One vector is turned by the same rotation once a tick. Each row is the vector after some number of ticks, and that number follows the row.
The counts run from 0 to 279.
-2.819  1.629  0.470  1.860  -0.546  -1.931  -2.638  1.711  -0.211  -0.871  -1.924  -1.507  -0.579  -3.109  -1.312  -0.910  0.523  -2.287  0.304  -1.808  -1.047  -0.208  2.042  1.107  -0.877  0.407  1.807  0.085  0.410  0.503  1.369  2.101  -0.592  2.066  0.428  1.366  -0.952  0.036  -2.440  -0.537  0.380 -> 77
0.377  -0.986  0.021  -0.406  1.610  0.619  1.918  -2.164  -1.378  1.259  0.892  1.382  0.935  -0.348  -0.452  1.467  -0.350  -0.791  1.001  -0.881  0.800  1.143  3.514  1.525  -0.069  -0.368  0.540  -0.504  1.073  -0.972  -2.218  -0.870  -0.672  0.518  -0.176  -0.588  4.985  2.104  1.614  -0.625  -0.274 -> 229
1.595  -0.963  -0.251  -1.601  -0.387  -1.098  -1.469  -0.264  -0.010  -1.464  -3.073  -1.717  -0.959  -0.019  -0.281  -0.184  1.647  1.757  -1.341  1.258  -0.737  0.748  -1.468  -1.886  -1.697  1.820  -1.980  2.485  -1.711  1.077  0.846  -1.502  -0.902  -1.012  0.294  2.095  0.844  -1.232  1.683  -0.543  0.300 -> 154
3.699  -0.987  -0.163  0.378  0.091  0.155  3.531  -1.480  1.656  -1.529  -2.182  -0.907  0.762  -0.799  0.840  0.218  0.467  -0.164  -0.331  0.977  2.225  1.070  0.934  -1.584  -0.705  0.509  -0.809  -0.736  0.367  1.365  -1.888  -2.447  0.716  -0.045  2.390  -0.711  2.561  0.749  1.917  -2.125  0.193 -> 145
-1.335  0.960  2.238  -2.585  2.288  -1.523  0.314  -1.371  1.374  -0.757  1.516  -0.308  0.751  -1.471  -0.559  -0.722  -0.317  -0.047  0.705  -0.705  2.231  -0.829  -2.555  -0.475  -1.043  -0.565  1.589  -0.462  -0.641  -2.033  -2.754  -1.668  1.821  -0.806  -2.072  0.888  -2.492  -1.109  -0.345  0.182  -2.174 -> 117
-2.544  -0.953  1.362  -1.465  0.190  0.911  -2.956  -0.768  -1.739  3.646  1.151  0.788  -0.910  0.639  0.348  1.909  0.928  1.354  -0.407  0.665  0.274  -0.259  -2.805  1.128  1.157  -1.465  2.305  1.159  0.418  0.354  -0.368  -0.692  2.015  -1.284  0.825  -0.293  -1.266  0.823  0.714  0.893  -0.056 -> 211
-1.449  -0.679  -0.787  -0.908  -1.315  -2.148  -3.326  1.101  -2.208  0.957  0.087  0.598  -2.930  -1.189  -1.569  0.327  1.082  1.589  0.216  -2.456  -2.346  1.178  0.030  -0.547  0.183  0.000  -1.292  3.753  0.306  0.720  0.673  -0.632  -0.761  -0.897  0.649  0.641  0.511  0.994  0.896  -1.052  1.065 -> 70
-1.473  -0.275  -0.213  -1.838  -0.042  -1.707  2.407  0.471  -0.662  1.843  1.569  0.364  0.466  -1.960  1.291  -0.995  0.187  1.049  -0.017  0.576  0.089  -1.236  -2.236  -0.219  -0.529  -3.333  1.667  -0.748  -1.197  -2.257  -2.133  0.714  0.445  -2.540  -1.722  -0.555  -3.025  0.519  -0.108  -1.372  -2.230 -> 202
0.780  -0.898  -0.871  1.741  0.194  -1.377  3.376  -0.150  -0.925  1.108  -0.397  0.461  -0.957  -0.398  0.206  -0.156  0.080  1.266  -1.346  -0.882  -1.171  1.459  2.043  0.993  -0.765  -0.678  -0.757  -1.205  1.392  -0.856  -0.968  0.414  -1.271  -1.144  0.854  1.738  2.923  1.241  4.431  -1.998  -0.160 -> 57
-1.350  -1.108  -2.343  2.213  -0.115  0.170  0.066  0.493  -0.261  -0.588  0.958  -0.988  0.446  1.706  -2.343  -0.290  -1.691  1.767  -0.528  -1.485  -0.200  -0.925  0.693  -1.147  0.367  3.223  -1.093  1.243  2.531  1.118  -0.105  -1.605  -2.652  0.677  -0.605  2.664  0.483  0.367  -2.162  0.446  0.473 -> 270
-2.131  2.319  -0.337  1.984  -0.389  -0.921  -2.083  2.362  -0.824  0.475  -0.266  -0.640  -0.697  -3.416  -1.309  -1.266  0.517  -3.186  0.821  -1.616  -1.270  -0.242  1.697  0.722  -0.949  -0.417  0.847  0.353  -0.659  2.160  0.922  2.004  -1.784  1.669  -0.081  0.618  -0.055  0.074  -2.450  -0.701  0.183 -> 78
-1.062  1.679  -0.133  1.953  0.266  -0.167  -0.014  1.804  -1.157  0.650  -0.150  2.075  -1.180  -3.541  -1.556  -0.985  2.108  -1.153  -1.026  -0.918  0.575  0.817  -0.838  -1.289  -0.383  0.173  -1.076  0.221  -2.113  3.982  1.489  2.131  -2.049  0.263  0.202  1.096  -0.674  0.185  0.169  -0.495  2.100 -> 165
0.170  0.462  1.505  -0.979  1.151  -0.541  0.200  -1.430  -2.700  -2.476  -1.114  0.419  3.108  -2.489  1.536  -0.052  0.724  0.854  1.045  -0.393  2.029  1.058  0.691  -0.730  -0.864  1.321  0.710  -3.649  1.431  -1.003  1.511  2.639  1.303  -1.494  -1.516  -0.132  -1.740  -0.445  0.825  0.843  1.018 -> 22
-1.507  0.916  -0.254  1.409  0.229  -1.087  1.560  0.134  2.012  -1.353  1.074  -0.081  -1.872  -3.174  -0.603  -0.824  0.134  -4.588  -0.826  0.123  -1.448  0.936  -1.125  0.079  0.907  0.536  0.283  -0.320  -2.090  1.263  0.811  -2.017  2.451  0.815  0.462  0.614  -2.890  -0.539  1.844  -0.871  0.173 -> 254
2.679  0.212  0.747  -0.461  -2.161  -1.700  2.047  -0.888  0.979  -2.035  -2.162  -2.618  1.541  0.659  0.848  -1.608  -1.107  0.895  -0.934  1.065  -0.486  -1.135  -1.547  -1.535  -2.063  1.622  -2.222  1.117  -0.943  1.443  -1.782  -0.953  -0.531  -1.306  -1.551  -0.644  -0.581  -1.303  1.610  -1.383  -0.423 -> 150
-1.458  -1.068  1.331  -2.392  2.103  0.348  -2.363  0.615  -1.404  2.265  0.509  0.554  -1.190  -0.178  0.750  1.093  0.704  1.314  -1.014  0.709  -0.087  -1.006  -2.914  0.588  -2.350  -2.314  1.375  -0.061  -1.152  -1.645  -1.656  1.053  -0.635  -1.627  -0.710  2.874  0.349  -0.072  0.380  -0.233  -1.471 -> 207
1.133  -3.290  -3.434  -0.872  -0.283  0.531  -0.167  1.535  -1.022  -1.810  -0.837  1.858  -1.188  0.507  1.198  -0.442  1.181  2.347  1.138  0.625  0.056  0.043  0.985  -0.854  2.146  -0.389  0.096  0.730  0.190  -2.034  1.212  1.409  -0.688  -1.335  0.318  -2.051  -0.551  1.534  -2.781  0.660  -0.301 -> 189
0.440  1.577  2.465  -2.371  1.824  2.123  -4.166  -1.221  0.503  1.427  0.401  0.402  -0.568  0.404  0.391  1.200  0.170  -1.508  0.020  0.326  1.995  -0.044  -2.358  0.015  -1.246  0.805  0.379  1.239  0.071  2.624  -0.764  -2.904  1.073  0.011  0.650  0.894  1.065  -1.421  0.063  1.107  0.017 -> 123
-0.548  2.941  1.331  0.125  2.105  -0.170  1.973  0.795  -1.917  1.899  2.170  1.226  -0.462  -3.404  0.917  1.576  0.381  -0.527  -0.903  -1.007  2.364  1.364  0.584  -2.496  -2.214  -0.004  -0.722  0.183  1.135  -2.039  -0.612  1.162  1.369  -2.193  -0.882  1.194  0.690  -0.032  -0.973  -0.969  0.257 -> 111
-0.850  2.628  2.949  -3.287  1.542  -0.950  -0.931  -1.840  1.829  -0.927  1.483  -1.533  1.014  -1.482  0.078  -1.035  -0.643  -0.965  0.017  0.090  1.740  -0.783  -2.162  0.635  -1.571  -0.146  1.050  -1.031  -0.781  -1.189  -1.594  -1.570  0.768  -0.574  -2.342  1.174  -1.409  -1.644  -0.643  0.464  -2.242 -> 118
-1.394  1.046  -1.634  2.960  -1.661  -0.201  -0.451  -0.586  0.265  0.157  1.114  -1.561  1.121  1.481  -1.644  -0.547  -2.940  1.405  -0.197  -1.301  -0.556  -1.297  0.654  -0.508  1.375  2.601  -1.271  0.744  3.203  2.337  0.574  -2.165  -1.705  -0.018  -0.975  1.578  0.638  0.623  -1.427  0.484  0.106 -> 269
-3.780  0.088  1.047  1.533  -0.365  -2.916  -1.694  1.513  -1.283  -0.907  -1.044  -0.661  -0.563  -2.503  -1.759  -1.753  0.470  -0.620  1.048  -2.559  -1.244  0.565  1.713  1.231  -0.501  0.145  1.618  0.404  1.262  0.195  0.694  2.262  -0.111  1.917  0.052  1.082  -2.013  0.185  -2.262  -0.129  0.902 -> 76
0.545  -0.013  -0.330  -0.222  -2.771  -2.870  -0.310  -0.151  0.242  -1.887  -1.324  -3.747  -0.265  -1.137  0.549  -1.414  -0.933  1.051  -0.470  -1.374  -2.233  -1.949  -1.047  1.147  -0.768  -0.176  -0.711  1.344  -0.029  0.708  -1.220  -1.439  -0.689  -2.197  -2.272  -0.577  -0.487  0.327  2.010  -2.162  -0.801 -> 64
0.623  -2.204  0.399  -0.503  -0.425  -0.729  2.691  -1.749  -2.060  0.014  -0.310  -0.259  2.611  0.707  0.035  -0.439  -1.681  -0.662  1.047  -0.926  -0.189  -0.923  0.684  0.301  -0.664  0.608  0.038  1.542  1.315  -1.733  -4.433  -1.154  1.573  -0.043  -1.429  -2.739  0.115  -0.142  2.026  -1.472  -0.109 -> 234
1.373  -0.677  -0.039  1.611  -0.048  -1.910  1.629  -0.386  0.362  -2.143  -1.721  0.025  -0.648  0.636  2.110  -0.902  -0.634  -0.187  -1.306  0.219  -1.910  0.473  3.081  2.961  0.243  0.534  -0.020  -2.781  0.436  -1.193  0.545  1.409  0.636  -0.752  0.144  0.041  0.347  0.008  4.444  -0.553  -0.795 -> 54
-1.199  1.530  -1.304  1.029  -0.892  -1.404  0.425  0.630  1.332  -0.708  1.435  2.379  -1.113  -1.562  -1.143  -2.069  -0.045  -1.725  0.770  -0.898  -0.396  -1.467  -1.601  -0.103  2.002  -1.531  -0.846  -1.672  -3.002  3.277  1.708  0.003  -0.466  0.801  -0.181  0.474  -2.060  -0.075  1.900  -0.174  -0.674 -> 169
-0.139  -1.273  0.298  0.508  2.931  0.242  -0.839  -0.306  0.873  0.434  2.517  1.062  -2.314  0.038  -1.060  -0.337  -1.534  -0.986  -1.634  -1.213  -1.380  1.086  -0.317  1.239  0.311  -0.076  -1.270  -0.522  0.444  2.366  -2.673  -1.144  -1.538  0.588  -0.030  4.671  0.978  1.340  1.262  -0.861  1.454 -> 261
-0.989  2.789  1.095  -1.654  0.638  -1.075  2.099  -0.615  -0.152  1.109  3.472  0.398  0.176  -3.030  0.076  -0.052  -0.026  -1.163  0.117  -0.708  2.417  -0.029  -1.834  -1.739  -0.338  -1.631  0.488  0.486  -0.380  -0.465  -1.379  -2.307  1.786  -2.191  -1.736  -0.911  -1.110  -0.545  0.074  -0.414  -1.687 -> 115
-0.628  0.288  3.229  -3.148  3.552  1.128  -2.432  -1.150  -0.629  1.262  0.755  1.002  -0.273  0.695  -0.387  0.180  0.185  0.571  -0.008  -0.540  1.752  -0.047  -2.112  0.234  -2.332  0.720  0.204  0.642  0.098  -0.279  -2.718  -0.998  -0.658  -0.017  -0.787  3.281  0.365  -1.135  -0.559  0.418  -0.567 -> 121
0.700  -0.795  -0.950  -1.840  0.444  0.306  -1.431  -1.552  -0.227  -3.249  -1.138  0.284  0.848  -2.007  1.305  1.788  2.063  1.589  0.339  1.020  1.899  1.675  0.240  -1.690  1.324  0.845  -0.161  -1.159  0.424  -0.964  3.000  -0.295  2.059  -2.704  -0.814  -1.563  -0.445  0.958  0.271  1.778  0.259 -> 18
1.292  -0.472  0.314  -0.514  -1.154  -1.434  0.987  -1.622  -0.893  -0.639  -1.812  -2.673  2.759  0.680  0.951  0.033  -2.103  -1.341  0.520  0.320  -1.198  -2.064  0.703  0.378  -2.681  1.665  -0.161  1.792  0.349  -1.170  -2.208  -1.959  1.215  0.300  -1.845  -1.323  1.366  -1.548  1.603  -0.814  -1.595 -> 236
0.764  -2.799  -1.320  0.350  1.851  0.404  -1.347  -0.192  1.454  -0.326  -1.070  1.725  -0.740  1.333  -0.077  -0.698  -0.460  1.246  0.096  -1.186  0.777  -1.268  -0.933  0.815  -0.229  -1.978  0.397  -2.353  0.573  2.594  -0.771  0.047  -1.885  1.818  2.717  3.210  1.645  2.125  -0.406  -1.256  0.341 -> 176
-1.089  -1.392  -0.368  -0.643  -1.339  -2.637  -1.511  0.721  -1.847  -0.750  -0.538  -1.484  -1.029  -0.648  -1.733  -1.026  -0.730  2.347  -0.892  -2.179  -2.692  -1.050  -0.848  1.203  -1.882  0.888  -1.391  2.360  0.711  -0.678  -1.845  0.243  -2.098  -1.419  -2.638  1.377  -0.140  -0.095  1.672  -1.189  -0.109 -> 66
-0.864  -0.969  0.485  1.149  -1.253  1.579  -1.510  -0.692  -1.012  1.125  -2.644  -0.420  1.529  1.570  0.644  -0.699  0.419  -0.792  0.841  2.321  -1.260  -1.426  -0.570  1.274  1.443  1.979  2.530  -0.010  0.498  3.078  1.030  -1.256  1.487  1.534  1.902  -2.121  -1.094  -1.077  2.051  0.958  -0.520 -> 41
-0.564  -1.592  1.708  -3.223  2.177  1.408  -1.572  -0.859  -1.708  1.282  -1.265  0.242  1.756  0.454  -0.500  -1.570  1.233  0.645  0.856  1.117  -0.427  0.018  -1.625  1.458  -1.245  0.888  2.069  -1.348  -0.035  0.530  -2.121  -0.162  -1.912  2.094  0.172  2.578  0.775  -1.031  1.947  0.592  -0.987 -> 35
-0.428  -1.752  0.107  0.444  2.075  0.375  0.774  -1.497  1.403  1.815  0.498  0.862  1.468  2.500  1.215  1.062  -0.871  0.943  -1.765  2.059  1.278  0.789  0.261  -0.503  -0.775  -1.931  -0.281  -2.463  -0.414  -0.288  -1.288  0.856  -0.125  0.176  1.051  4.165  0.728  2.085  -1.657  0.206  0.036 -> 3
-0.775  0.819  -1.810  1.128  -0.052  -1.208  0.225  0.656  1.772  -1.586  -0.154  2.277  -1.527  -2.195  -0.834  -1.281  1.004  -2.457  0.333  -0.935  0.367  -0.982  -2.217  -0.862  1.017  -0.648  -0.031  -1.961  -2.642  3.512  2.156  0.177  0.296  1.149  1.529  0.511  -2.044  -0.520  1.048  -0.386  -0.259 -> 168
-2.126  -0.867  0.043  2.079  -1.537  1.420  1.247  -0.051  -2.228  2.715  -1.050  0.004  1.923  1.762  -0.823  -1.298  0.138  0.481  0.136  2.222  -2.381  -0.590  0.772  1.935  1.493  2.518  1.570  0.759  0.547  1.658  0.194  0.147  -0.823  1.771  0.107  -0.865  -1.231  -0.504  1.395  1.340  -0.219 -> 43
-1.192  -0.913  0.044  1.767  1.575  -0.534  2.394  0.202  0.812  -0.672  0.158  0.223  -2.621  -3.216  -0.815  0.172  1.097  -3.709  -1.288  -0.543  -1.699  1.719  -0.673  -0.364  0.263  1.306  0.194  0.853  -1.433  0.084  0.522  -1.302  2.637  1.005  1.437  1.222  -2.674  -0.713  1.496  -0.923  0.694 -> 253
0.772  -2.129  -0.848  0.608  1.543  1.186  -0.130  -1.610  2.388  0.895  -0.742  -0.245  1.376  1.608  1.727  2.137  -0.584  0.576  -1.553  2.267  1.369  -0.131  0.265  -1.225  -0.547  -1.973  0.725  -2.682  -0.414  0.480  -0.970  -0.167  0.318  -0.205  1.802  3.355  1.487  1.965  -1.918  -0.100  -0.616 -> 4
2.384  2.099  1.282  0.510  0.429  -0.699  2.615  -2.170  1.574  -0.768  -1.097  0.584  1.285  1.638  1.091  -0.950  -0.615  -1.022  -0.171  1.390  0.647  0.975  3.262  0.648  -0.217  1.312  -1.607  -2.914  -0.078  0.423  0.237  -0.547  0.339  0.854  0.131  1.220  3.415  -0.668  2.478  0.223  -0.690 -> 141
-0.559  1.393  1.448  -3.128  -0.086  -0.096  -1.029  -1.682  -1.340  1.115  1.200  -0.212  3.028  -0.329  -0.338  -2.397  0.280  0.086  1.580  1.538  -0.797  -1.184  -1.972  0.918  -0.317  -0.690  1.090  -1.154  -1.215  1.008  -1.694  -1.202  -2.134  0.976  -1.935  0.512  0.082  -1.102  2.246  0.464  -2.013 -> 33
0.152  0.987  0.711  -1.695  0.120  -0.204  -0.095  -1.721  -3.059  -1.085  1.263  1.292  2.101  -2.212  1.114  0.307  1.074  1.581  1.228  -0.186  1.560  2.375  0.654  -0.865  2.056  0.154  -0.503  -1.400  1.316  -0.028  1.594  1.232  0.782  -3.011  -2.183  -2.430  -1.158  1.119  0.936  1.536  1.215 -> 20
-0.227  -1.410  -1.969  0.733  0.182  0.106  -0.179  0.810  1.347  -0.047  -0.918  -1.908  -0.407  1.437  0.900  1.910  -1.304  1.049  -1.066  0.579  0.042  -1.354  1.620  -1.048  -1.320  2.457  -0.422  1.528  1.425  -3.284  0.915  -0.389  0.531  -1.751  -0.615  1.724  0.722  -0.332  -3.994  0.775  -1.105 -> 99
